[[ 45 -15 -43  28  49 -29]
 [ 12 -74   3  -3  18  43]
 [ 67 -49 -13  14  -6  23]
 [-54  59  20  -8 -14 -17]
 [-13  14 -46   0  11 -71]
 [  9   0  13 -12 -70 -13]
 [ 48  -3   6  37  -4  20]
 [ 49 -46 -20   3  -8   4]
 [ 41 -51 -10  -7 -20  19]]
:
[[-13  14 -46   0  11 -71]
 [ 45 -15 -43  28  49 -29]
 [ 49 -46 -20   3  -8   4]
 [ 67 -49 -13  14  -6  23]
 [ 41 -51 -10  -7 -20  19]
 [ 12 -74   3  -3  18  43]
 [ 48  -3   6  37  -4  20]
 [  9   0  13 -12 -70 -13]
 [-54  59  20  -8 -14 -17]]

[[-30  21 -81  35  22   4]
 [ 12 -67  49 -28  -8   9]
 [ -6  67 -40  38  14   1]
 [  3  48 -15  31  11 -43]
 [-11 -27 -14 -11  -2 -29]
 [ -8 -34  -6 -15  -3  11]]
:
[[-30  21 -81  35  22   4]
 [ -6  67 -40  38  14   1]
 [  3  48 -15  31  11 -43]
 [-11 -27 -14 -11  -2 -29]
 [ -8 -34  -6 -15  -3  11]
 [ 12 -67  49 -28  -8   9]]

[[ 34 -74  33 -73 -66 -78  46  57]
 [-18 -68 -17 -67   9 -72  43 -29]
 [  6 -65   6 -64 -28 -69  43  12]
 [-27  45 -26  44  17  47  40 -44]
 [-52  -2 -50  -2  55  -2  39 -85]
 [ 11  -4  11  -4 -36  -4  44  19]
 [ -1 -13  -1 -13 -18 -14  43  -1]
 [ 31  59  31  58 -64  65  47  51]
 [ 10 -61  10 -60 -30 -63  45  16]
 [-32 -77 -31 -76  29 -82  41 -52]
 [ 19 -36  18 -36 -45 -38  45  32]]
:
[[-52  -2 -50  -2  55  -2  39 -85]
 [-32 -77 -31 -76  29 -82  41 -52]
 [-27  45 -26  44  17  47  40 -44]
 [-18 -68 -17 -67   9 -72  43 -29]
 [ -1 -13  -1 -13 -18 -14  43  -1]
 [  6 -65   6 -64 -28 -69  43  12]
 [ 10 -61  10 -60 -30 -63  45  16]
 [ 11  -4  11  -4 -36  -4  44  19]
 [ 19 -36  18 -36 -45 -38  45  32]
 [ 31  59  31  58 -64  65  47  51]
 [ 34 -74  33 -73 -66 -78  46  57]]

[[ 10 -16  23 -16  84  45   5 -27 -11   0 -12  33   2  27  14  -2]
 [ 12 -15  15   6  10  13   0 -14   6   0  16  -9  13  39  -8   8]
 [  2   5 -14  21  80  19 -11  25   3   3  -1 -15  -8   5 -19   9]
 [-37   2  82   4  62  31  -9 -12  -7   0  12  -5   7   7   2  -3]
 [-46   5 -36  11 -15  -4   4  -7  -4  -3 -10   7 -13  25 -55   8]
 [-19  -8 -63  -3 -43  15  16   0  26  11  20 -12  15  15   6  -1]]
:
[[-19  -8 -63  -3 -43  15  16   0  26  11  20 -12  15  15   6  -1]
 [-46   5 -36  11 -15  -4   4  -7  -4  -3 -10   7 -13  25 -55   8]
 [  2   5 -14  21  80  19 -11  25   3   3  -1 -15  -8   5 -19   9]
 [ 12 -15  15   6  10  13   0 -14   6   0  16  -9  13  39  -8   8]
 [ 10 -16  23 -16  84  45   5 -27 -11   0 -12  33   2  27  14  -2]
 [-37   2  82   4  62  31  -9 -12  -7   0  12  -5   7   7   2  -3]]

[[-80  24   2 -54  18  63  79   5  -9]
 [ 28   4 -29  83   5 -26  -6  11  11]]
:
[[ 28   4 -29  83   5 -26  -6  11  11]
 [-80  24   2 -54  18  63  79   5  -9]]

[[-52   3  -1]
 [ 16 -44  61]
 [ 29 -14  22]
 [-42 -67 -24]
 [ 42 -32 -70]
 [  5  33 -47]]
:
[[ 42 -32 -70]
 [  5  33 -47]
 [-42 -67 -24]
 [-52   3  -1]
 [ 29 -14  22]
 [ 16 -44  61]]

[[  0  48 -44  62 -43  61  50  63  -7 -61 -45]
 [  0 -45  27 -45  26 -45 -49 -50   0  51  61]
 [  0   2  -2 -50  -2 -50   2 -59  -7  -5  62]]
:
[[  0  48 -44  62 -43  61  50  63  -7 -61 -45]
 [  0   2  -2 -50  -2 -50   2 -59  -7  -5  62]
 [  0 -45  27 -45  26 -45 -49 -50   0  51  61]]
---
[[-61  72  61 -36  62  61 -63  60  63  27]
 [-53  64 -59  69 -66 -63 -68  61 -58 -65]
 [-65 -60 -63 -58  60 -58  62  67 -52  65]
 [ 65 -67  63 -68 -65  54  66 -66  64  63]]
:
[[-61  61  62 -63  63]
 [-53 -59 -66 -68 -58]
 [-65 -63  60  62 -52]
 [ 65  63 -65  66  64]]

[[-34 -56   6  26  16   8  74  36  14 -17  28  65 -53  11]
 [ 26  44  -2 -18 -18  -8 -56 -30 -11  13 -25 -55  39  -3]]
:
[[-34   6  16  74  14  28 -53]
 [ 26  -2 -18 -56 -11 -25  39]]

[[ 30 -78]
 [  7  61]
 [-22 -32]
 [-17 -77]
 [ 48  61]
 [ -6 -72]
 [ 32  65]
 [-11 -35]
 [ 64  -8]
 [-55 -72]
 [ 68 -28]
 [ 52 -70]]
:
[[ 30]
 [  7]
 [-22]
 [-17]
 [ 48]
 [ -6]
 [ 32]
 [-11]
 [ 64]
 [-55]
 [ 68]
 [ 52]]

[[  0  24 -39]
 [-67 -27  37]
 [ -2  12  -6]
 [-44  -3  29]
 [ -4  12  -3]]
:
[[  0 -39]
 [-67  37]
 [ -2  -6]
 [-44  29]
 [ -4  -3]]

[[ 21  16  -9  16 -15  22 -21 -16 -16   4  -8 -24]
 [-28  26 -14 -29 -21 -24  27 -24  31  13 -15  19]
 [ 45 -35  46 -42  32 -32 -50  23  40 -63  45  16]
 [ 18  14  -6  17 -15  23 -20 -14 -18   3  -9 -23]]
:
[[ 21  -9 -15 -21 -16  -8]
 [-28 -14 -21  27  31 -15]
 [ 45  46  32 -50  40  45]
 [ 18  -6 -15 -20 -18  -9]]

[[ 12 -60  28]
 [-51  65 -35]]
:
[[ 12  28]
 [-51 -35]]

[[ 20   5 -41 -23  53]
 [-17 -24  63  22 -63]
 [ 15 -34  50  -9 -29]
 [ -9 -18  55  10 -55]
 [ 12 -27  30  -5 -10]
 [  4   5 -28 -13  35]]
:
[[ 20 -41  53]
 [-17  63 -63]
 [ 15  50 -29]
 [ -9  55 -55]
 [ 12  30 -10]
 [  4 -28  35]]

[[  0  52 -29]
 [-46 -55  47]
 [-48 -11 -61]
 [-53  44 -46]
 [ 37  56 -26]
 [ 20 -45 -36]]
:
[[  0 -29]
 [-46  47]
 [-48 -61]
 [-53 -46]
 [ 37 -26]
 [ 20 -36]]

[[  7  22 -16  -3  21 -18]
 [ 39   1 -19  77   2  24]
 [-11  24 -15 -25  15  -1]]
:
[[  7 -16  21]
 [ 39 -19   2]
 [-11 -15  15]]
